In the data rows, the value 500 means zero.
A hidden rule labels the rows of this table. It goes by one to three of the table's principal directions, not those with the most spread.
tensor([445., 508., 541., 616., 565., 561., 488., 410., 444., 384., 486., 432., 527., 511., 501.,
        488., 547., 434., 565., 563., 542., 581., 444., 473., 519., 416., 521., 434., 561., 675.,
        331., 481.]) Q432
tensor([481., 418., 582., 416., 572., 572., 234., 400., 564., 372., 523., 429., 686., 604., 473.,
        441., 281., 554., 604., 396., 656., 502., 512., 447., 460., 724., 455., 250., 595., 606.,
        349., 548.]) Q397
tensor([450., 501., 489., 505., 512., 559., 559., 516., 502., 398., 509., 472., 481., 471., 442.,
        445., 465., 539., 581., 534., 458., 520., 417., 622., 468., 490., 474., 480., 513., 515.,
        445., 520.]) Q441
tensor([422., 322., 535., 623., 630., 664., 433., 398., 584., 172., 520., 374., 562., 616., 344.,
        329., 362., 647., 625., 457., 623., 424., 463., 706., 489., 668., 484., 320., 651., 623.,
        278., 540.]) Q342
tensor([454., 317., 539., 285., 506., 567., 484., 543., 654., 539., 615., 507., 537., 490., 487.,
        507., 326., 628., 502., 375., 479., 413., 536., 606., 460., 678., 458., 306., 481., 297.,
        568., 508.]) Q531
tensor([665., 598., 406., 529., 355., 328., 564., 393., 552., 531., 414., 622., 635., 528., 491.,
        570., 498., 563., 394., 441., 507., 494., 626., 357., 505., 444., 552., 672., 463., 469.,
        601., 424.]) Q802
tensor([399., 415., 461., 374., 488., 624., 553., 519., 592., 499., 517., 523., 642., 474., 532.,
        447., 297., 639., 582., 468., 485., 562., 508., 558., 556., 593., 503., 335., 534., 519.,
        368., 522.]) Q531
tensor([353., 635., 525., 525., 443., 539., 552., 384., 384., 466., 531., 429., 655., 376., 619.,
        603., 639., 375., 544., 569., 555., 722., 379., 311., 495., 327., 527., 422., 609., 825.,
        250., 381.]) Q441
tensor([444., 418., 459., 539., 457., 548., 491., 454., 653., 283., 488., 439., 627., 560., 421.,
        384., 359., 607., 543., 440., 529., 384., 433., 669., 488., 561., 510., 477., 543., 495.,
        447., 532.]) Q606
tensor([561., 380., 502., 445., 432., 462., 476., 295., 652., 439., 525., 532., 792., 567., 502.,
        572., 343., 671., 418., 318., 648., 479., 675., 371., 510., 625., 555., 354., 590., 512.,
        441., 394.]) Q342
tensor([397., 371., 524., 505., 525., 629., 587., 441., 583., 329., 554., 459., 583., 498., 436.,
        435., 376., 621., 606., 499., 516., 550., 469., 638., 503., 557., 526., 345., 593., 570.,
        283., 497.]) Q342
tensor([294., 265., 611., 455., 661., 701., 412., 492., 607., 398., 591., 385., 542., 548., 437.,
        413., 374., 535., 619., 503., 553., 487., 491., 620., 523., 676., 571., 199., 611., 576.,
        221., 533.]) Q397
tensor([650., 633., 434., 480., 487., 371., 516., 430., 546., 620., 387., 650., 598., 508., 484.,
        549., 425., 506., 516., 503., 487., 553., 698., 282., 494., 494., 542., 632., 408., 424.,
        564., 444.]) Q342
tensor([497., 417., 525., 485., 517., 559., 519., 426., 599., 453., 496., 522., 626., 527., 536.,
        481., 319., 554., 580., 480., 523., 567., 558., 484., 541., 519., 516., 388., 499., 487.,
        394., 509.]) Q17
tensor([377., 312., 558., 460., 463., 533., 526., 582., 554., 440., 666., 386., 360., 489., 421.,
        511., 655., 528., 373., 438., 476., 311., 378., 739., 442., 571., 521., 439., 572., 429.,
        547., 486.]) Q342
tensor([577., 605., 498., 332., 437., 374., 394., 563., 436., 605., 509., 543., 507., 487., 425.,
        562., 491., 546., 431., 453., 507., 480., 554., 433., 399., 644., 506., 543., 504., 434.,
        613., 504.]) Q441
tensor([585., 505., 487., 453., 438., 427., 520., 488., 490., 623., 489., 568., 548., 501., 577.,
        584., 487., 530., 395., 448., 514., 518., 602., 393., 542., 485., 517., 519., 473., 435.,
        598., 474.]) Q432
tensor([559., 677., 483., 653., 483., 432., 572., 392., 426., 529., 419., 552., 553., 461., 595.,
        555., 602., 363., 546., 591., 540., 672., 551., 259., 526., 318., 519., 660., 483., 650.,
        409., 424.]) Q531
tensor([595., 518., 464., 640., 469., 419., 710., 699., 452., 603., 464., 573., 172., 479., 490.,
        461., 631., 451., 424., 627., 344., 430., 506., 689., 549., 354., 527., 835., 363., 250.,
        719., 592.]) Q17
tensor([578., 615., 504., 474., 511., 500., 341., 544., 433., 501., 420., 531., 498., 548., 552.,
        427., 371., 431., 633., 543., 487., 591., 422., 457., 503., 508., 398., 512., 435., 548.,
        502., 639.]) Q17
tensor([524., 570., 439., 468., 515., 465., 545., 598., 528., 590., 439., 580., 409., 478., 437.,
        458., 491., 479., 550., 569., 377., 475., 526., 533., 489., 491., 519., 631., 395., 387.,
        576., 530.]) Q342
tensor([509., 449., 444., 474., 418., 520., 634., 527., 610., 454., 515., 527., 544., 469., 524.,
        459., 366., 621., 502., 446., 471., 456., 498., 630., 508., 502., 455., 546., 464., 344.,
        586., 519.]) Q531
tensor([450., 483., 454., 439., 459., 545., 519., 562., 606., 432., 486., 522., 538., 505., 440.,
        391., 355., 567., 609., 515., 431., 487., 435., 637., 485., 569., 497., 508., 480., 470.,
        436., 572.]) Q342
tensor([452., 542., 459., 682., 524., 545., 601., 377., 545., 331., 421., 469., 609., 500., 485.,
        441., 475., 479., 599., 573., 519., 560., 481., 492., 538., 359., 551., 550., 522., 624.,
        340., 456.]) Q606
tensor([500., 616., 508., 522., 500., 471., 505., 540., 390., 535., 486., 496., 420., 453., 508.,
        519., 602., 408., 524., 582., 467., 570., 441., 462., 472., 427., 489., 578., 488., 560.,
        493., 508.]) Q441
tensor([461., 437., 532., 381., 408., 505., 450., 448., 608., 473., 572., 485., 658., 494., 557.,
        537., 397., 532., 498., 403., 546., 503., 470., 469., 470., 566., 482., 386., 532., 503.,
        458., 481.]) Q531
tensor([308., 317., 472., 458., 581., 633., 584., 422., 681., 480., 522., 467., 673., 489., 451.,
        489., 417., 604., 503., 467., 501., 443., 601., 525., 573., 558., 651., 290., 566., 525.,
        322., 390.]) Q606
tensor([617., 563., 361., 444., 447., 433., 688., 500., 590., 656., 420., 674., 551., 441., 539.,
        540., 416., 602., 471., 467., 403., 501., 666., 420., 539., 438., 483., 633., 358., 293.,
        694., 431.]) Q342
tensor([342., 457., 613., 539., 503., 611., 410., 482., 394., 314., 605., 301., 512., 482., 541.,
        487., 557., 435., 530., 514., 598., 547., 272., 604., 468., 477., 461., 333., 646., 705.,
        329., 541.]) Q432
tensor([868., 845., 406., 668., 346., 261., 564., 383., 398., 444., 311., 674., 534., 516., 557.,
        522., 451., 449., 562., 544., 490., 662., 530., 309., 451., 269., 361., 891., 344., 464.,
        699., 531.]) Q531
tensor([386., 229., 600., 445., 567., 596., 445., 585., 617., 527., 608., 431., 418., 559., 500.,
        469., 462., 510., 446., 459., 492., 364., 501., 665., 553., 618., 567., 335., 522., 380.,
        478., 560.]) Q17
tensor([336., 308., 559., 461., 517., 582., 471., 352., 627., 415., 616., 389., 703., 508., 494.,
        561., 506., 569., 427., 374., 643., 435., 549., 457., 499., 610., 590., 247., 663., 616.,
        321., 359.]) Q342
tensor([571., 495., 541., 624., 609., 470., 431., 579., 380., 438., 499., 452., 217., 571., 346.,
        439., 674., 459., 471., 554., 487., 383., 462., 644., 443., 546., 475., 605., 508., 475.,
        587., 565.]) Q441
tensor([760., 655., 486., 560., 406., 276., 510., 364., 451., 632., 422., 635., 550., 515., 598.,
        664., 584., 416., 379., 460., 538., 566., 660., 195., 496., 353., 489., 691., 401., 440.,
        691., 410.]) Q397
tensor([572., 566., 578., 681., 489., 451., 453., 378., 395., 315., 489., 434., 519., 551., 479.,
        502., 554., 444., 526., 538., 633., 592., 463., 449., 459., 447., 500., 562., 599., 670.,
        369., 508.]) Q342
tensor([349., 483., 543., 508., 489., 607., 550., 432., 495., 337., 571., 410., 578., 438., 488.,
        488., 510., 488., 611., 539., 512., 610., 347., 558., 461., 454., 496., 365., 600., 691.,
        263., 465.]) Q342
tensor([511., 420., 553., 471., 601., 456., 474., 620., 385., 608., 604., 445., 195., 490., 368.,
        573., 779., 492., 312., 472., 472., 303., 527., 609., 422., 588., 503., 509., 514., 357.,
        719., 459.]) Q441
tensor([559., 787., 403., 457., 474., 445., 579., 564., 388., 662., 335., 658., 546., 418., 536.,
        494., 408., 447., 647., 675., 379., 754., 555., 324., 537., 385., 539., 664., 397., 561.,
        428., 540.]) Q606
tensor([272., 432., 528., 705., 524., 719., 549., 464., 450., 29., 551., 278., 498., 517., 362.,
        291., 512., 560., 687., 598., 549., 548., 165., 859., 472., 479., 480., 390., 723., 849.,
        111., 583.]) Q802
tensor([488., 570., 452., 461., 583., 493., 503., 582., 485., 589., 446., 529., 415., 468., 422.,
        476., 518., 481., 529., 557., 416., 451., 541., 512., 476., 513., 517., 558., 426., 404.,
        588., 498.]) Q606
tensor([460., 569., 535., 703., 538., 542., 546., 454., 348., 379., 491., 410., 426., 478., 539.,
        491., 662., 388., 533., 605., 547., 599., 385., 501., 520., 334., 485., 550., 567., 702.,
        375., 494.]) Q432
tensor([372., 427., 504., 485., 504., 614., 511., 348., 592., 446., 521., 461., 775., 482., 612.,
        520., 383., 539., 556., 446., 612., 603., 538., 368., 571., 507., 533., 293., 599., 678.,
        267., 412.]) Q397
tensor([487., 442., 546., 656., 501., 560., 531., 434., 513., 376., 509., 451., 505., 533., 589.,
        459., 496., 439., 555., 526., 555., 556., 433., 527., 555., 403., 471., 499., 526., 590.,
        391., 531.]) Q397
tensor([629., 394., 540., 332., 477., 358., 495., 563., 579., 806., 554., 619., 430., 512., 536.,
        655., 510., 521., 291., 396., 464., 382., 740., 390., 508., 590., 568., 522., 389., 167.,
        777., 455.]) Q397
tensor([346., 436., 491., 358., 525., 581., 452., 461., 520., 551., 556., 443., 636., 455., 519.,
        566., 528., 535., 445., 430., 518., 476., 489., 441., 515., 550., 537., 261., 572., 602.,
        433., 402.]) Q606
tensor([638., 572., 456., 396., 475., 410., 589., 496., 499., 667., 446., 666., 536., 470., 492.,
        578., 404., 580., 490., 502., 439., 594., 688., 369., 506., 513., 534., 555., 417., 366.,
        581., 468.]) Q441
tensor([546., 540., 484., 376., 449., 409., 523., 514., 541., 616., 508., 564., 521., 455., 484.,
        587., 493., 508., 440., 466., 443., 470., 568., 437., 449., 503., 525., 537., 426., 352.,
        638., 449.]) Q802
tensor([626., 683., 498., 572., 374., 387., 571., 296., 381., 457., 471., 548., 631., 445., 607.,
        658., 607., 427., 477., 504., 540., 706., 467., 258., 472., 263., 452., 550., 507., 680.,
        475., 385.]) Q802
tensor([469., 533., 450., 601., 450., 572., 515., 379., 537., 302., 459., 454., 667., 511., 569.,
        431., 415., 521., 599., 478., 561., 563., 382., 506., 528., 414., 418., 466., 545., 674.,
        383., 501.]) Q17
tensor([415., 340., 550., 500., 537., 564., 455., 526., 542., 474., 573., 421., 463., 540., 492.,
        483., 534., 516., 434., 454., 535., 393., 476., 601., 527., 571., 529., 391., 558., 492.,
        479., 510.]) Q17
tensor([568., 406., 551., 462., 604., 476., 416., 567., 522., 530., 526., 484., 360., 558., 400.,
        482., 466., 539., 448., 452., 502., 338., 584., 599., 450., 633., 485., 487., 451., 268.,
        683., 544.]) Q432
tensor([509., 429., 628., 520., 622., 496., 271., 463., 407., 412., 561., 374., 436., 593., 388.,
        509., 569., 486., 448., 449., 645., 411., 513., 506., 422., 669., 504., 368., 619., 566.,
        471., 514.]) Q606
tensor([467., 443., 471., 338., 495., 516., 525., 621., 566., 628., 522., 533., 481., 463., 502.,
        501., 398., 573., 463., 466., 418., 421., 539., 585., 510., 570., 508., 460., 428., 291.,
        639., 531.]) Q432
tensor([437., 432., 526., 511., 516., 514., 531., 557., 484., 512., 557., 461., 388., 492., 448.,
        507., 625., 488., 442., 521., 472., 440., 471., 589., 494., 517., 550., 499., 536., 499.,
        484., 489.]) Q441
tensor([636., 525., 444., 441., 560., 377., 515., 609., 532., 808., 439., 642., 329., 502., 503.,
        566., 585., 445., 382., 493., 388., 365., 701., 397., 525., 499., 519., 667., 309., 203.,
        826., 470.]) Q397
tensor([337., 436., 541., 646., 525., 627., 525., 511., 441., 337., 568., 357., 411., 489., 516.,
        430., 664., 422., 539., 565., 526., 507., 294., 643., 524., 428., 482., 454., 613., 721.,
        316., 517.]) Q531
tensor([352., 547., 506., 534., 540., 597., 368., 574., 356., 457., 550., 363., 399., 475., 541.,
        447., 708., 385., 519., 523., 549., 480., 279., 535., 483., 514., 396., 445., 598., 757.,
        424., 525.]) Q531
tensor([422., 544., 493., 467., 547., 593., 471., 528., 487., 371., 491., 458., 532., 479., 415.,
        393., 378., 551., 669., 547., 496., 562., 412., 601., 446., 582., 458., 436., 544., 582.,
        355., 557.]) Q441
tensor([354., 503., 417., 552., 529., 668., 637., 463., 595., 315., 460., 476., 619., 450., 473.,
        358., 352., 578., 713., 563., 459., 582., 401., 624., 525., 460., 473., 446., 528., 618.,
        284., 503.]) Q342
tensor([377., 417., 545., 498., 487., 624., 429., 460., 537., 203., 558., 361., 618., 537., 412.,
        379., 344., 609., 617., 470., 579., 502., 330., 705., 445., 613., 473., 330., 646., 642.,
        288., 572.]) Q606
tensor([468., 411., 436., 440., 465., 576., 630., 597., 606., 514., 497., 534., 490., 472., 547.,
        433., 341., 602., 522., 485., 393., 450., 468., 686., 565., 472., 462., 487., 413., 309.,
        607., 567.]) Q432
tensor([760., 525., 458., 315., 410., 248., 525., 577., 527., 851., 488., 692., 423., 498., 511.,
        683., 521., 569., 234., 376., 431., 363., 778., 355., 478., 559., 530., 665., 330., 89.,
        955., 448.]) Q606
tensor([564., 460., 565., 521., 605., 416., 342., 531., 394., 565., 558., 435., 285., 559., 390.,
        566., 755., 442., 325., 440., 557., 302., 549., 490., 419., 604., 490., 513., 527., 440.,
        693., 457.]) Q441
tensor([652., 449., 568., 554., 502., 435., 479., 400., 558., 466., 467., 570., 538., 592., 502.,
        521., 374., 498., 526., 496., 522., 556., 609., 440., 521., 481., 536., 506., 453., 426.,
        483., 536.]) Q17
tensor([766., 651., 464., 468., 472., 276., 573., 669., 378., 783., 427., 681., 225., 483., 467.,
        582., 595., 470., 370., 557., 370., 469., 668., 448., 471., 459., 497., 825., 310., 173.,
        872., 549.]) Q606
tensor([591., 631., 459., 430., 526., 421., 453., 523., 473., 605., 426., 599., 481., 496., 432.,
        511., 477., 486., 550., 534., 442., 533., 580., 394., 454., 541., 499., 578., 425., 457.,
        557., 500.]) Q441
tensor([427., 559., 475., 645., 465., 565., 556., 558., 445., 431., 477., 459., 427., 480., 589.,
        410., 583., 394., 582., 605., 475., 571., 330., 569., 559., 368., 456., 611., 510., 656.,
        394., 568.]) Q397
tensor([428., 304., 564., 505., 509., 538., 469., 545., 574., 509., 600., 425., 426., 542., 524.,
        502., 565., 489., 389., 434., 531., 353., 484., 607., 531., 561., 530., 433., 535., 427.,
        538., 511.]) Q397
tensor([375., 406., 494., 488., 523., 592., 593., 534., 601., 470., 530., 479., 507., 469., 480.,
        448., 451., 524., 560., 534., 441., 484., 474., 614., 527., 499., 551., 447., 502., 472.,
        404., 500.]) Q531
tensor([420., 512., 427., 518., 503., 576., 574., 496., 544., 411., 472., 489., 537., 472., 461.,
        430., 475., 542., 582., 530., 441., 502., 419., 590., 507., 459., 486., 484., 503., 564.,
        431., 490.]) Q802
tensor([603., 567., 497., 641., 493., 437., 454., 397., 468., 436., 423., 499., 555., 560., 536.,
        504., 507., 454., 484., 495., 580., 514., 537., 395., 522., 423., 492., 587., 497., 555.,
        521., 496.]) Q432
tensor([374., 364., 365., 310., 530., 643., 661., 489., 741., 584., 488., 590., 700., 436., 503.,
        468., 262., 707., 560., 418., 400., 463., 622., 539., 579., 578., 531., 307., 446., 369.,
        481., 414.]) Q441
tensor([380., 477., 517., 512., 424., 578., 529., 426., 511., 406., 538., 420., 645., 459., 627.,
        523., 489., 462., 517., 492., 527., 582., 353., 496., 546., 374., 489., 378., 557., 657.,
        369., 479.]) Q432
Which label does each new row get?
tensor([535., 665., 473., 510., 497., 483., 513., 404., 463., 478., 427., 560., 609., 461., 512.,
        515., 456., 449., 642., 567., 490., 683., 502., 335., 472., 420., 478., 522., 479., 643.,
        373., 463.]) ~ Q342
tensor([701., 645., 496., 660., 449., 346., 652., 536., 399., 607., 408., 625., 363., 491., 558.,
        540., 554., 424., 470., 620., 466., 617., 622., 409., 540., 332., 537., 827., 397., 383.,
        603., 539.]) ~ Q397
tensor([664., 554., 419., 539., 413., 405., 591., 386., 597., 461., 380., 629., 685., 548., 491.,
        494., 290., 629., 510., 468., 509., 552., 658., 423., 540., 468., 545., 608., 447., 412.,
        529., 492.]) ~ Q606
tensor([657., 640., 573., 655., 466., 340., 412., 475., 365., 547., 457., 522., 371., 547., 562.,
        567., 686., 277., 454., 579., 529., 566., 486., 336., 485., 357., 496., 713., 451., 562.,
        555., 530.]) ~ Q397
tensor([505., 328., 540., 475., 495., 506., 497., 616., 550., 575., 600., 472., 320., 526., 543.,
        508., 577., 500., 364., 421., 476., 317., 479., 648., 517., 547., 450., 502., 457., 298.,
        710., 542.]) ~ Q397
tensor([501., 560., 275., 343., 469., 571., 668., 633., 699., 582., 355., 696., 589., 453., 456.,
        331., 162., 691., 693., 530., 280., 508., 555., 628., 558., 551., 462., 582., 322., 298.,
        566., 579.]) ~ Q342
tensor([497., 457., 530., 399., 509., 495., 482., 561., 545., 584., 526., 528., 473., 491., 498.,
        513., 436., 497., 504., 496., 450., 483., 531., 519., 491., 548., 516., 465., 448., 377.,
        547., 528.]) ~ Q17
tensor([446., 473., 495., 603., 559., 543., 532., 495., 489., 554., 470., 488., 472., 508., 567.,
        498., 584., 420., 483., 556., 504., 512., 530., 447., 595., 417., 554., 512., 500., 568.,
        440., 480.]) ~ Q17
tensor([465., 365., 488., 297., 496., 542., 497., 416., 720., 608., 526., 591., 743., 503., 544.,
        550., 270., 614., 524., 384., 505., 516., 672., 375., 540., 632., 557., 289., 480., 417.,
        433., 425.]) ~ Q531
tensor([470., 659., 490., 619., 489., 532., 553., 624., 305., 429., 486., 458., 270., 436., 507.,
        426., 677., 365., 603., 664., 408., 601., 251., 626., 472., 343., 398., 657., 486., 642.,
        467., 595.]) ~ Q531
tensor([370., 594., 566., 539., 568., 511., 404., 548., 311., 540., 557., 369., 373., 434., 506.,
        554., 793., 315., 461., 577., 551., 514., 386., 426., 445., 464., 508., 495., 587., 696.,
        431., 453.]) ~ Q441
tensor([565., 633., 544., 632., 481., 448., 477., 523., 305., 548., 476., 494., 368., 490., 616.,
        539., 679., 323., 490., 599., 521., 629., 422., 395., 530., 344., 453., 632., 494., 640.,
        492., 542.]) ~ Q397
tensor([581., 541., 478., 499., 412., 451., 484., 571., 507., 398., 498., 520., 413., 531., 426.,
        419., 466., 537., 541., 497., 447., 454., 382., 660., 428., 536., 417., 622., 468., 444.,
        579., 602.]) ~ Q342
tensor([552., 492., 557., 578., 476., 443., 487., 496., 422., 530., 552., 461., 382., 500., 578.,
        575., 678., 400., 383., 479., 539., 459., 461., 470., 494., 411., 453., 564., 494., 482.,
        622., 482.]) ~ Q397
tensor([652., 471., 549., 417., 524., 361., 330., 542., 495., 601., 512., 514., 396., 579., 427.,
        563., 523., 496., 349., 403., 513., 313., 596., 487., 428., 611., 490., 535., 427., 262.,
        791., 525.]) ~ Q432
tensor([578., 511., 497., 427., 472., 405., 546., 520., 518., 627., 486., 582., 478., 486., 476.,
        580., 495., 514., 423., 497., 430., 482., 607., 456., 493., 480., 565., 551., 423., 341.,
        624., 473.]) ~ Q606
tensor([495., 634., 447., 577., 433., 447., 639., 484., 439., 490., 465., 517., 477., 422., 498.,
        537., 639., 440., 495., 581., 437., 564., 443., 473., 484., 326., 526., 648., 480., 565.,
        495., 440.]) ~ Q802
tensor([477., 277., 585., 453., 475., 508., 497., 517., 590., 482., 644., 437., 438., 530., 497.,
        545., 531., 556., 359., 382., 534., 340., 499., 639., 480., 587., 505., 402., 536., 346.,
        601., 491.]) ~ Q397
tensor([631., 569., 485., 396., 537., 384., 460., 590., 430., 738., 490., 605., 329., 482., 472.,
        590., 617., 460., 407., 487., 420., 442., 610., 401., 456., 534., 467., 589., 385., 332.,
        750., 477.]) ~ Q342
tensor([428., 505., 536., 472., 543., 543., 405., 424., 471., 437., 506., 428., 641., 505., 482.,
        511., 446., 521., 524., 480., 604., 542., 514., 427., 483., 572., 538., 358., 602., 632.,
        359., 468.]) ~ Q606
tensor([461., 568., 537., 585., 414., 461., 528., 457., 393., 496., 558., 439., 489., 442., 611.,
        590., 724., 373., 422., 517., 566., 569., 400., 399., 493., 369., 488., 559., 573., 675.,
        446., 434.]) ~ Q531
tensor([348., 371., 575., 583., 487., 589., 531., 456., 514., 346., 602., 377., 524., 503., 489.,
        482., 578., 500., 495., 509., 579., 511., 405., 599., 509., 514., 566., 399., 658., 675.,
        266., 478.]) ~ Q342
tensor([452., 604., 402., 455., 439., 542., 577., 544., 497., 505., 456., 523., 555., 422., 566.,
        462., 445., 513., 570., 525., 426., 553., 401., 525., 515., 414., 427., 536., 448., 518.,
        529., 514.]) ~ Q606
tensor([500., 643., 500., 720., 467., 481., 540., 469., 348., 385., 475., 441., 411., 478., 536.,
        481., 716., 362., 530., 604., 541., 591., 356., 475., 493., 333., 460., 671., 558., 730.,
        404., 498.]) ~ Q531
tensor([326., 465., 595., 543., 544., 673., 293., 388., 465., 191., 541., 318., 675., 561., 487.,
        385., 396., 472., 698., 515., 643., 622., 271., 549., 475., 580., 460., 231., 697., 893.,
        100., 570.]) ~ Q17
tensor([375., 414., 406., 468., 627., 638., 583., 664., 563., 506., 481., 508., 345., 490., 346.,
        344., 481., 605., 582., 558., 360., 377., 480., 751., 525., 609., 513., 484., 472., 422.,
        494., 547.]) ~ Q441
tensor([639., 372., 529., 549., 496., 428., 451., 403., 594., 480., 510., 530., 520., 613., 488.,
        536., 479., 555., 385., 380., 571., 379., 629., 472., 515., 556., 508., 492., 491., 387.,
        618., 475.]) ~ Q397
tensor([414., 504., 515., 677., 522., 589., 461., 352., 486., 262., 475., 384., 638., 539., 522.,
        434., 503., 466., 585., 522., 622., 565., 395., 487., 528., 431., 499., 432., 624., 775.,
        262., 483.]) ~ Q432
tensor([541., 487., 554., 591., 465., 436., 474., 486., 467., 512., 524., 482., 435., 534., 542.,
        540., 628., 407., 422., 507., 543., 487., 493., 457., 511., 451., 523., 581., 517., 532.,
        511., 500.]) ~ Q397
tensor([340., 452., 460., 473., 473., 625., 662., 574., 522., 537., 552., 466., 471., 388., 625.,
        498., 543., 473., 516., 534., 402., 525., 364., 603., 567., 357., 459., 442., 468., 499.,
        496., 484.]) ~ Q17
tensor([389., 378., 601., 505., 555., 614., 407., 508., 460., 419., 597., 371., 455., 516., 549.,
        486., 538., 448., 510., 487., 551., 490., 364., 590., 510., 516., 456., 313., 576., 593.,
        413., 542.]) ~ Q17
tensor([722., 622., 450., 497., 547., 309., 495., 720., 339., 786., 445., 630., 85., 509., 409.,
        547., 761., 421., 338., 554., 347., 346., 597., 512., 460., 495., 461., 811., 321., 228.,
        922., 546.]) ~ Q342
